Each row is where one point has got to under a steady rotation. How many ticks took it there?
The counts run from 0 to 233.
-0.86 +0.03 +0.87 -1.40 -2.79 +1.55 +2.42 -2.19 +3.99 +0.50 +3.48 +1.73
 -2.73 -0.91 -0.65 +3.54 -2.59 +2.24 +0.50 -2.72 -2.19 +2.09 +0.51 +2.66
 +0.57 +0.52 +2.63 +2.81 -1.09 +0.68 +3.16 -2.91 +1.36 => 85
-4.05 +0.27 +1.36 +0.15 -0.38 +1.38 +3.35 -2.69 +5.23 +0.81 +1.21 +2.35
 -2.98 -2.63 -2.98 -0.65 -1.36 +1.71 +0.12 -2.06 -1.82 +2.77 -0.76 -0.08
 +0.64 -2.79 +1.48 +2.87 +1.35 +2.89 +0.00 -1.46 -0.95 => 2
-1.90 -0.82 -0.70 +0.01 -3.78 +2.01 +2.39 -4.47 +1.31 -0.11 +2.58 +2.23
 -1.68 -0.43 -0.25 +0.13 +0.04 +1.01 -0.79 -0.09 -2.22 +0.28 +1.23 +3.21
 -0.42 +0.17 +1.06 +4.28 -1.54 -1.13 +2.29 -5.34 -0.61 => 87
-1.29 -0.45 +2.28 +2.99 +1.40 +2.88 -0.02 +2.26 +0.75 +2.81 -1.78 +5.31
 -0.14 -0.36 -0.13 +1.39 -3.46 +2.00 +0.09 +1.13 -2.06 -2.33 -2.07 -0.12
 -0.43 +0.68 +2.01 +4.52 +1.83 +3.33 -1.38 -0.33 +0.47 => 55
-3.51 +0.40 +4.38 +1.10 -0.75 +2.28 -0.18 -0.10 +2.21 -0.24 +1.20 +2.87
 -1.62 -1.16 -3.59 -0.62 -5.72 -0.22 +0.78 +1.14 -0.07 +0.19 -2.09 +1.13
 -0.09 -2.20 +2.43 +3.68 +2.42 +0.73 -0.99 -0.48 +2.56 => 67
+1.97 +2.04 +2.30 +2.09 +1.23 +1.60 +2.43 -0.76 +1.72 +1.55 -3.04 +5.79
 +1.01 -0.47 -0.01 +0.96 +0.90 +2.07 -4.04 +2.56 -3.67 +2.20 +0.64 +0.02
 +0.06 -0.81 +0.10 +3.98 -1.54 +0.85 +0.04 -1.32 -1.75 => 27
+3.26 +1.00 +0.34 -1.90 +1.03 +3.99 +0.46 -2.64 +0.84 +0.05 +3.31 +3.25
 -1.01 -1.21 -2.00 +1.78 +0.10 +5.16 -0.78 -0.87 -2.20 +1.59 -0.43 -1.19
 +2.34 -1.20 +1.10 +2.78 -2.75 +4.22 +0.85 -1.76 +0.04 => 19
-1.41 -0.66 -0.03 -0.65 -3.44 +2.11 +2.59 -3.82 +2.76 +0.09 +3.80 +1.49
 -1.91 -0.48 +0.49 +1.72 -0.84 +1.38 +0.46 -1.99 -2.38 +1.58 +0.14 +3.41
 -0.10 +0.24 +1.78 +3.02 -0.93 -0.62 +3.09 -4.68 +0.09 => 86
-0.56 -1.80 +1.28 +2.14 +3.05 +1.25 +1.40 +1.23 +0.60 +3.79 +0.40 +3.61
 +0.64 +0.54 -0.68 -0.40 -0.37 -0.34 -0.32 +0.96 -3.04 -1.16 -0.88 +3.58
 -4.52 -1.75 -0.80 +4.10 -0.16 +1.27 +1.74 -4.05 +1.00 => 181
+3.20 -0.24 +0.15 -0.38 -1.55 +1.14 -1.15 -0.09 +3.25 +2.44 +1.43 +4.42
 +0.31 -0.07 -0.21 +2.49 +0.89 +1.11 -1.38 -3.08 -3.40 -3.78 +1.83 +2.57
 +0.52 -0.76 +2.47 +5.00 +0.41 -0.36 +2.98 -0.46 +0.64 => 174
-0.33 -1.13 +0.97 +0.22 +1.70 +1.63 -0.88 +1.23 +3.72 +2.88 +2.89 +3.23
 +1.33 -1.21 -2.40 +2.41 -2.05 +1.73 +1.40 -3.71 -3.58 -1.51 +1.16 +0.15
 -0.71 -1.63 -1.70 +3.86 -0.58 +1.85 +2.87 -1.13 +3.99 => 184
-1.59 +2.30 +3.32 +1.23 -1.25 +2.43 +1.37 -3.08 +0.26 -0.84 +0.47 +2.45
 +0.01 -3.38 -3.85 -6.47 -1.59 +0.45 -2.75 +1.78 -1.01 +2.71 +2.03 -0.26
 -0.61 -0.93 +0.87 +3.02 -0.86 -0.82 +0.60 -1.72 +0.51 => 216
-4.75 -0.04 +0.92 +0.26 +0.22 +2.91 +3.31 -4.29 +3.45 -0.16 +2.99 +1.89
 -2.43 -1.80 -1.97 -1.91 -0.91 +1.62 +1.06 -0.88 -1.33 +2.06 -1.72 +0.72
 -0.41 -2.52 +0.46 +2.99 +0.78 +3.05 +0.32 -3.01 -2.22 => 3
-3.66 -0.60 +4.24 +1.30 -0.02 +3.09 -0.12 -0.10 +3.94 +0.05 +0.41 +4.34
 -0.45 -1.33 -3.45 -0.74 -4.58 -0.70 +0.18 +1.84 -0.29 -0.64 -1.96 +1.96
 +0.99 -1.06 +0.92 +3.21 +1.91 +0.43 -1.39 +0.24 +1.50 => 66
-1.09 +0.34 +1.96 +3.00 +0.17 +1.84 +2.51 +1.72 +3.91 +0.33 +1.81 +2.08
 +1.33 +0.68 -3.48 +0.21 -2.27 +1.40 +2.49 -0.92 -3.27 -0.05 -0.65 -0.53
 -2.50 -1.95 -0.04 +3.79 -0.17 +5.33 -2.34 +0.26 +2.67 => 194
+1.81 +4.06 +2.09 +0.97 -3.02 +0.78 +0.62 -3.43 -0.19 -2.26 +1.19 +0.87
 -0.22 -1.77 +0.65 -1.38 +0.20 +2.93 -3.51 -0.56 -3.12 +0.56 +2.37 -0.43
 +0.15 +0.13 +3.75 +5.12 -2.64 -1.05 +1.40 -2.23 +1.00 => 23
+2.01 -0.21 +2.62 -3.70 +0.83 +4.26 -1.54 -0.98 +2.13 -0.28 +1.15 +5.28
 -0.45 -2.73 +1.16 -0.22 -2.69 +3.29 -1.29 +0.14 -2.48 -0.45 -1.29 +1.37
 +2.25 +2.03 +3.14 +2.35 +1.24 +0.71 +2.58 +1.07 -0.38 => 147
+1.47 +0.13 +0.39 +0.43 -1.46 +1.71 -0.18 -0.77 +4.94 +0.93 +1.40 +4.28
 +1.24 +1.02 +0.53 +2.89 +1.57 -0.10 -1.37 -1.77 -2.20 -3.95 +0.28 +3.93
 +1.06 -0.37 +1.97 +5.44 +0.66 -0.72 +1.79 -0.93 -0.37 => 175
+1.78 +4.01 +3.83 -0.37 +1.26 +4.60 +1.47 -1.02 +0.47 -2.92 +1.60 +5.25
 +0.29 -0.28 -0.77 +0.86 -0.62 +0.45 -2.09 +2.39 -1.27 +1.07 -1.64 +0.60
 +1.60 -0.66 +1.17 +3.98 -2.26 +1.44 +0.02 -1.08 -2.21 => 231
-1.37 +1.74 +3.36 +1.05 -0.07 +4.44 -1.34 +0.11 -1.86 -1.17 +2.59 +0.67
 +0.83 -2.61 -0.31 -5.01 -4.11 +2.94 -0.70 +0.24 -0.75 -0.34 +0.54 -0.90
 -0.12 +0.38 +2.60 +3.74 -0.66 +0.91 -0.84 -0.67 +3.14 => 133
-0.71 +0.36 +2.11 +2.47 -0.08 +1.32 +2.51 +1.57 +2.86 -0.25 +4.26 +0.20
 +0.14 -0.07 -2.10 -0.84 -3.16 +1.30 +2.05 -2.40 -3.72 +0.39 -1.68 -0.74
 -2.16 -2.03 +2.25 +3.67 -0.61 +5.32 -0.53 -0.99 +2.97 => 195
-0.33 -0.11 +2.07 -1.05 -2.61 +1.72 +2.27 -0.78 +3.43 +0.01 +2.89 +2.78
 -2.57 -0.57 -2.13 +4.70 -3.19 +3.06 +0.35 -1.55 -2.82 +2.40 +1.25 +1.58
 +0.02 +1.34 +1.96 +3.32 -1.32 +0.97 +1.47 -1.54 +2.30 => 84
+2.32 -0.71 +2.82 -3.99 +0.42 +3.28 -1.19 -0.54 -0.46 +0.65 +0.53 +5.17
 -1.83 -2.85 -0.34 -1.39 -2.42 +3.49 -1.35 -0.69 -3.47 -0.86 -0.85 -0.36
 +1.35 +1.27 +3.56 +2.24 +1.22 +1.28 +2.66 +0.75 -0.32 => 146
+2.56 +0.40 +0.78 -3.14 +0.46 +3.34 +0.49 -2.78 +3.77 -0.88 +1.78 +3.52
 +1.55 -2.23 -1.42 -2.97 +0.65 +4.20 +0.22 -0.04 -2.49 +1.64 +1.65 +2.22
 -0.82 +0.50 +0.65 +3.04 +0.17 +1.39 +1.17 +1.58 +1.07 => 9
+3.89 +2.00 +2.15 -0.80 -0.74 +2.93 +1.38 -1.46 +0.27 -0.02 -0.61 +5.86
 -1.31 -1.64 -2.05 -0.83 +1.40 +0.47 -3.13 -0.77 -2.88 +0.79 -0.11 -1.22
 +2.78 -2.52 +2.92 +3.49 -2.05 +1.26 +0.66 +0.19 -2.17 => 229
-1.86 +1.48 +3.38 +1.30 +1.62 +5.10 -0.90 -0.35 -0.68 -2.52 +4.00 +1.53
 +1.75 -2.45 -0.20 -5.09 -3.60 +2.23 -0.32 +0.64 -0.48 -0.57 -1.77 -0.65
 +0.60 -0.14 +0.68 +3.46 -0.69 +1.95 -1.45 -0.70 +2.17 => 132
+0.14 +2.28 +2.46 +0.59 -1.54 +1.78 +3.07 -3.36 +3.10 -1.36 +1.72 +1.10
 -0.96 -2.45 -0.79 -2.96 -1.19 +0.55 -1.80 -0.23 -1.45 +5.19 +1.25 +2.05
 +0.78 -3.03 +2.93 +2.41 -1.76 +0.40 -0.73 -2.01 +0.96 => 13
-3.96 +3.10 +2.24 +1.73 +0.11 +0.85 +3.09 -0.84 +0.74 +1.19 +1.65 +0.78
 -2.11 -1.90 -2.71 -2.94 -2.82 +1.91 -0.41 +0.64 -0.62 +1.03 -0.79 -0.69
 -2.60 -0.21 +4.58 +3.66 +0.68 +3.17 -0.31 -2.86 +0.31 => 206
+2.02 +2.09 +3.14 -1.47 +2.16 +2.59 +1.87 -1.73 +0.08 +2.41 -0.10 +4.09
 -1.09 -3.42 -3.94 -4.04 -0.71 +1.22 -2.19 +1.43 +0.72 +3.41 +0.59 +0.19
 -0.49 -2.16 +2.52 +1.94 +0.51 +2.22 +0.61 -1.17 +1.13 => 218
-1.09 -0.85 +0.54 +0.71 +1.28 +1.95 -0.93 -0.39 +4.60 +1.48 +5.08 +2.02
 +1.45 -0.74 -1.05 +1.08 -0.68 +0.60 +1.92 -4.31 -2.82 -2.01 +0.40 +1.06
 +0.41 -2.15 -0.47 +4.14 +0.41 +1.21 +3.72 -1.93 +3.73 => 185
-0.36 -0.24 +1.08 +3.34 +1.09 +2.65 +2.50 +1.64 +4.23 +1.79 +0.70 +3.70
 +2.16 +1.02 -3.48 -0.39 -1.17 +0.85 +1.18 +0.43 -2.00 -0.75 -0.36 +1.34
 -2.77 -1.23 -0.27 +4.14 +0.51 +4.80 -3.22 +0.20 +1.22 => 193
-2.50 -0.01 +1.75 +0.80 +0.35 +2.15 -0.50 +1.83 +0.95 +0.36 +1.19 +2.78
 -1.11 -1.37 +1.69 +1.59 -4.24 +1.54 +2.56 -2.60 -3.44 -1.57 -3.60 -1.42
 +0.64 -0.65 +3.47 +4.17 +2.75 +3.82 +1.24 -0.70 +1.86 => 57
-1.30 -0.72 -0.67 +3.56 +0.17 +3.48 +1.68 -0.67 +1.41 +1.70 -3.20 +3.70
 +2.57 -2.66 +2.22 -5.87 +0.35 +1.36 +0.40 +0.19 -2.77 +1.49 +1.85 +0.52
 -0.61 -0.54 +0.10 +4.16 +1.33 +1.70 -0.55 -1.54 -0.04 => 126
-2.01 -0.48 +0.11 +0.97 +0.31 +2.77 -0.93 -1.01 +4.46 +0.13 +4.82 +0.92
 +2.91 -0.52 -0.20 -0.26 -0.19 +0.44 +1.37 -3.34 -1.14 -2.52 +0.48 +2.45
 +0.05 -1.14 -0.23 +4.82 -0.33 -0.01 +2.55 -2.08 +3.07 => 186
-1.36 -2.27 +1.86 +0.08 +0.06 +3.45 -1.11 -0.31 +3.96 +2.76 +0.48 +6.40
 -0.19 -2.17 -1.73 -3.31 -1.96 -1.39 -0.88 -0.39 -1.58 -1.65 -1.13 +2.62
 +1.77 -0.96 +1.63 +2.06 +2.75 -0.66 +0.92 +1.12 -0.47 => 64
-2.18 -0.78 +1.18 +0.21 -0.07 +2.60 -0.29 +0.96 +1.17 -0.17 +2.81 +1.86
 +0.04 -1.02 +3.32 -0.14 -3.91 +1.07 +3.44 -2.59 -3.30 -1.95 -3.33 +0.64
 -0.14 +0.02 +3.33 +4.53 +2.37 +2.45 +2.11 -2.26 +0.84 => 58
+0.28 +1.37 +1.55 +0.99 -0.14 +2.84 +3.55 -3.32 +1.63 +0.21 +1.28 +1.19
 -0.87 -1.32 -0.14 -3.63 -0.06 +0.98 -2.15 +1.44 -0.89 +5.48 +0.62 +2.81
 -0.23 -2.68 +2.36 +2.21 -2.40 +1.12 -0.61 -3.77 +0.22 => 14
-4.57 +3.15 +3.10 +3.36 -0.95 +0.83 +3.51 -1.21 +2.65 +0.14 +2.34 +1.69
 -1.15 -1.08 -3.69 -2.09 -2.64 +1.62 -1.13 +1.29 -0.18 +0.28 -0.30 -0.90
 -1.39 +0.58 +3.15 +3.71 +0.24 +2.78 -1.50 -1.94 +0.35 => 205
